128 stands for zero in the data rows.
Every row has a hidden score. In each pair, how much higher is the second row's than the first's? 20 means about the same, 40 much higher and 0 much lower. The score is a weighted sum of the row's numbers plus the product of two more (or one squared), each taken from its middle value.
tensor([147, 129, 139,  96, 109, 160, 164, 125, 162,  56])
tensor([131, 179, 157,  86, 126, 122, 181,  75, 157,  81]) ~ 18
tensor([105, 173, 157, 138,  82, 147, 161,  84,  82, 142])
tensor([145,  34,  92, 167, 133, 141, 143, 124, 107, 158]) ~ 23
tensor([109,  68, 137, 169, 130, 124,  73, 136, 160, 173])
tensor([138, 131, 178, 118,  80, 177, 111, 143, 120,  85]) ~ 20
tensor([124,  90, 180, 172, 122,  96, 160, 113, 101, 118])
tensor([157, 115, 132, 158, 116,  73, 163,  98, 155, 108]) ~ 21
tensor([144, 103, 114, 117,  91, 147, 187, 160, 135,  83])
tensor([ 80, 155, 174, 145, 111, 113, 123,  84, 144, 167]) ~ 20
tensor([117, 165, 171,  67, 148, 125,  83, 195, 154, 100])
tensor([108, 142, 178,  93,  92, 169,  93, 139, 176, 116]) ~ 18
tensor([171, 127, 124, 104, 155, 158, 173,  79, 119,  48])
tensor([106, 222, 120, 134,  96, 132,  95, 130,  91, 154]) ~ 14
tensor([182, 161, 114, 110, 186,  72, 137, 131, 110,  76])
tensor([ 93, 124,  56, 131, 139, 136,  91, 190, 139, 190]) ~ 13
tensor([111, 115, 132,  90,  85, 186, 143, 157, 148, 125])
tensor([103,  94, 150, 178, 119, 114, 112, 157,  84, 165]) ~ 9
tensor([112, 134, 137, 162, 117,  99, 104, 106,  89, 208])
tensor([178, 145, 145, 116, 177,  93, 162,  84, 111,  59]) ~ 25
tensor([112, 210, 124,  84, 144,  86, 105, 130, 130, 181])
tensor([133,  88, 109, 165, 116, 163, 172,  56, 146, 100]) ~ 11
tensor([ 93,  98, 176, 104,  98, 155, 137, 170, 154, 126])
tensor([143,  69, 132, 137, 164, 142, 180,  55, 164,  78]) ~ 20
tensor([101,  70,  76, 140, 148, 159, 102, 104, 195, 178])
tensor([141,  95,  80, 125,  97, 139, 149,  64, 190, 181]) ~ 22
tensor([136, 143,  79,  81, 199, 136,  75, 178,  56, 189])
tensor([163, 198,  91, 111, 138,  71,  82, 162, 116, 154]) ~ 12
tensor([162, 134, 112, 155,  91,  84, 159,  80, 148, 139])
tensor([115, 183, 151, 144, 102, 113, 176,  54, 103, 130]) ~ 15
tensor([125, 205, 154, 110,  97,  86, 144, 118, 103, 155])
tensor([123, 149, 162, 122,  84, 159, 145, 131, 148,  69]) ~ 18
tensor([167, 122, 100, 123,  81, 129, 181, 120, 152,  94])
tensor([180, 130, 121, 157,  97,  89, 151, 119, 116, 101]) ~ 19
tensor([140, 151, 138,  94,  84, 146, 189,  72, 148, 114])
tensor([161, 127, 118, 128, 155, 154, 182,  74, 109,  47]) ~ 19
tensor([158,  88, 110, 155, 163, 143, 188,  67,  94,  75])
tensor([131, 120, 125, 142, 104, 135, 199,  68, 156,  92]) ~ 14
tensor([108, 146, 191, 101, 101, 139, 166, 156,  72, 119])
tensor([154, 190, 170, 103, 166, 102,  71, 151, 126,  65]) ~ 30
tensor([106,  67, 146, 119, 182, 169,  41, 143, 161, 150])
tensor([137, 159, 186,  83, 165, 151,  67, 168, 119,  67]) ~ 24
tensor([138, 121, 148,  82, 134, 176, 127, 181, 128,  59])
tensor([171, 125,  39, 154, 105, 128, 168, 123, 124, 109]) ~ 16
tensor([101, 150, 126, 143,  68, 118, 129, 142, 159, 159])
tensor([127, 168, 135, 151,  69, 124, 116, 114,  84, 178]) ~ 24
tensor([144, 159, 149,  90, 187,  67,  85, 191, 128, 115])
tensor([123,  91, 181, 130,  75, 140, 121, 139, 175, 121]) ~ 17
tensor([126, 142, 194, 114, 134, 153, 153, 122, 101,  49])
tensor([166, 132,  55, 109,  96, 105, 120, 187, 161, 152]) ~ 12
tensor([ 97, 120,  99, 126, 181, 138,  44, 148, 119, 207])
tensor([166, 147,  61, 138, 126,  88, 178, 155, 105, 103]) ~ 13
tensor([122, 132, 155,  76, 135, 159, 166, 141, 158,  63])
tensor([134, 132, 161, 143, 211,  79,  74, 173,  76, 106]) ~ 21
tensor([ 79, 111, 159, 161, 104, 133, 134, 126, 115, 164])
tensor([116, 185,  59,  87, 185, 126,  88, 165,  80, 191]) ~ 27
tensor([101, 132, 136, 175, 111, 105, 128, 100,  96, 187])
tensor([137,  89,  68, 130, 131,  86, 149, 196, 167, 144]) ~ 14
tensor([137, 196, 133, 143,  69, 110, 123, 104, 101, 155])
tensor([122, 219, 175, 107, 142,  88,  83, 138,  93, 136]) ~ 31
tensor([ 93, 100, 170, 110, 120, 169, 141,  98, 192, 104])
tensor([164,  71,  39, 141, 211, 148, 137, 138,  85, 106]) ~ 16
tensor([135, 181, 149,  86, 105, 108, 156, 162, 146,  83])
tensor([111, 139, 158, 121, 122, 132, 179,  88,  38, 179]) ~ 38
tensor([119, 155, 165,  94,  85, 138, 161, 147,  65, 160])
tensor([152, 139, 136, 118, 108,  75, 192, 114, 143, 114]) ~ 4
tensor([144, 146, 160,  78, 192, 139, 150, 143,  91,  48])
tensor([116, 123, 162, 140, 153, 132, 200,  35, 104, 100]) ~ 13
tensor([127, 176,  64,  91, 126, 112, 143,  99, 126, 212])
tensor([126, 191, 164,  68, 132, 130, 159, 109, 147,  80]) ~ 11
tensor([127, 162, 163, 148, 157, 126, 179,  57,  66,  77])
tensor([105,  97, 143, 157, 127,  82, 100, 145, 177, 167]) ~ 22
tensor([182,  95,  28, 161, 136, 136, 133, 113,  94, 147])
tensor([119, 198, 149,  95, 147,  77,  75, 172, 137, 148]) ~ 26
tensor([ 87,  72, 145, 122, 174, 130, 144, 140, 199,  97])
tensor([141, 170,  75, 127, 156,  88,  47, 121, 180, 178]) ~ 18
tensor([100, 136, 120, 101, 197, 124,  37, 169, 129, 186])
tensor([138,  58, 129, 149,  92, 122, 172, 135, 134, 143]) ~ 18
tensor([185, 151, 142, 122, 190,  75, 140,  85,  81,  90])
tensor([116, 155, 194, 116, 105,  93, 176, 122, 100, 125]) ~ 17
tensor([112, 127, 174,  91,  99, 175,  80, 179, 141, 123])
tensor([ 92, 121, 158, 130,  97, 143, 185, 110,  90, 155]) ~ 29
tensor([141, 171, 153,  85,  78, 156, 117, 149, 154,  92])
tensor([117,  68,  89, 161, 167, 133,  84, 203,  89, 160]) ~ 7
tensor([140, 109,  97, 183,  82, 123, 117,  98, 150, 157])
tensor([133, 111, 130, 130,  73, 166,  88, 185, 155, 114]) ~ 18
tensor([135, 180, 155,  91,  74, 121, 130, 142, 169, 110])
tensor([110,  86, 155,  86, 162, 177,  76, 190, 156, 105]) ~ 18
tensor([185, 102,  51, 140, 213, 134, 137,  96,  69, 100])
tensor([134, 133,  61, 145, 144, 120,  45, 167, 118, 198]) ~ 15
tensor([152,  91, 129, 163, 172, 111, 183,  74, 105,  74])
tensor([126, 160, 151, 146,  72, 114, 170,  81, 112, 141]) ~ 14
tensor([ 84,  78,  72, 121, 166, 158, 173, 130, 171, 135])
tensor([108,  50,  96, 170, 140, 161, 154, 127, 135, 121]) ~ 16
tensor([ 89, 121,  85, 160, 105, 130, 113, 152, 184, 154])
tensor([196, 100,  95, 151, 159, 106, 161,  97,  77,  95]) ~ 22
tensor([140,  93, 160,  86, 178, 182, 118, 120, 152,  56])
tensor([124,  58, 133, 125,  94, 132, 150, 158, 184, 136]) ~ 14
tensor([164, 112,  59, 152, 132,  96,  75, 171, 119, 182])
tensor([126, 201, 140, 126,  93,  82, 148, 121, 107, 147]) ~ 27
tensor([125, 163, 182,  63, 164, 130,  88, 190, 122,  91])
tensor([131, 186, 127, 166, 107,  88, 121, 102,  72, 164]) ~ 15
tensor([ 98, 148, 163, 151, 153,  68, 113, 130,  97, 175])
tensor([112,  92,  80, 167, 100, 132, 153, 101, 146, 178]) ~ 15
tensor([127,  68, 111, 178, 131, 151, 121,  64, 184, 119])
tensor([132, 164, 141, 165, 157, 146, 152,  38,  38, 103]) ~ 18
tensor([178, 139, 118, 134, 104,  75, 157, 134, 138, 102])
tensor([159,  70,  48, 175, 136, 128, 157, 123, 109, 134]) ~ 19
tensor([159, 130, 133, 128, 103,  67, 160, 154, 144, 115])
tensor([138, 151, 160,  67, 129, 151, 170, 121, 144,  68]) ~ 27
tensor([159, 138,  42, 127, 150, 110, 150, 126, 198,  76])
tensor([121,  93, 140, 157,  92, 133, 188, 107, 135, 109]) ~ 17
tensor([143, 132, 153, 114,  90, 111, 178,  85, 184, 102])
tensor([142, 163, 129,  86,  75, 170, 119, 166, 138, 101]) ~ 21
tensor([120, 122, 174, 112, 122, 165, 137, 142, 153,  50])
tensor([103, 145, 147, 147, 158, 152, 159, 112,   5, 129]) ~ 23
tensor([ 95, 126, 136, 166, 102, 120,  97, 122, 121, 193])
tensor([113, 166, 151, 113, 123, 111, 108, 160,  42, 197]) ~ 29
tensor([148, 104, 119, 128, 154, 134, 190,  79, 160,  54])
tensor([146, 102,  87, 141, 116,  86, 110, 212, 121, 164]) ~ 6
tensor([134, 120, 173,  94, 105, 190, 137,  98, 147,  81])
tensor([134,  61,  62, 144, 171, 114, 130, 209,  98, 150]) ~ 5
tensor([110, 109,  69, 107, 178, 132,  89, 184,  90, 211])
tensor([127, 165, 109, 139,  65, 121, 144,  95, 180, 136]) ~ 5
tensor([ 82, 141, 162, 149, 139,  92, 132, 149,  78, 171])
tensor([149, 169, 165,  84, 155,  94, 162, 152, 108,  68]) ~ 22
tensor([116,  97, 157,  93, 127, 180, 137, 183, 129,  78])
tensor([112,  59, 130, 185, 132, 157,  91, 126, 128, 139]) ~ 18
tensor([148, 108, 134, 158,  95, 130, 191,  66, 113, 110])
tensor([116, 192, 121, 166,  98, 137, 136,  76,  64, 147]) ~ 15
tensor([ 91, 108,  73, 145, 193, 160,  77, 131,  88, 195])
tensor([123, 138, 137, 138,  72, 119, 149,  80, 194, 135]) ~ 10
tensor([159, 191, 144,  79,  87, 135, 132, 126, 145,  93])
tensor([100, 115,  92, 148,  99, 166, 107,  86, 190, 168]) ~ 14
tensor([143, 172, 158,  88,  72, 145, 137, 125, 157,  99])
tensor([114, 152,  96, 118, 200, 106,  42, 149, 106, 200]) ~ 23
tensor([ 93, 147,  91, 143, 157, 119,  51, 156, 129, 198])
tensor([122, 120, 104, 117, 180, 109,  31, 193, 138, 179]) ~ 15
tensor([149,  74, 141, 120, 108, 178,  65,  93, 186, 150])
tensor([111, 143,  94, 130, 150, 116,  73, 125,  99, 231]) ~ 24
tensor([165, 150, 144, 140, 128,  59, 127, 164, 111, 101])
tensor([159, 182,  69, 131, 109,  88, 164, 136, 143,  99]) ~ 17
tensor([108, 168, 100,  94, 138, 107,  75, 167, 136, 208])
tensor([137, 191, 150,  88,  82, 142, 142, 102, 162,  98]) ~ 14
tensor([ 77, 108, 182, 159, 124, 135, 136,  95, 112, 156])
tensor([183, 117,  35, 123, 202, 149, 148, 110,  69,  96]) ~ 21
tensor([110,  73, 128, 171, 117, 151, 109,  84, 120, 190])
tensor([149, 170, 155, 100,  69, 119, 107, 176, 139, 117]) ~ 15
tensor([169, 134, 135, 115, 126, 103, 191, 104, 135,  68])
tensor([159, 142, 122, 118,  63, 142, 129, 172, 142,  94]) ~ 14
tensor([110,  67, 154, 113, 112, 141, 167, 191, 131, 115])
tensor([127,  88, 124,  99, 142, 199, 136, 167, 126,  73]) ~ 22
tensor([118, 142, 130, 124, 185,  71,  78, 214, 128, 123])
tensor([147, 210, 107, 102, 146,  75,  70, 156, 141, 145]) ~ 23
tensor([122, 156, 151,  85, 104, 140, 166, 103, 190,  85])
tensor([103, 182, 159, 151,  93, 129,  97, 170, 108, 105]) ~ 22
tensor([142, 165, 161, 115, 149,  76, 176, 117, 126,  72])
tensor([131, 187, 102, 136, 187, 126, 180,  38,  72,  93]) ~ 8
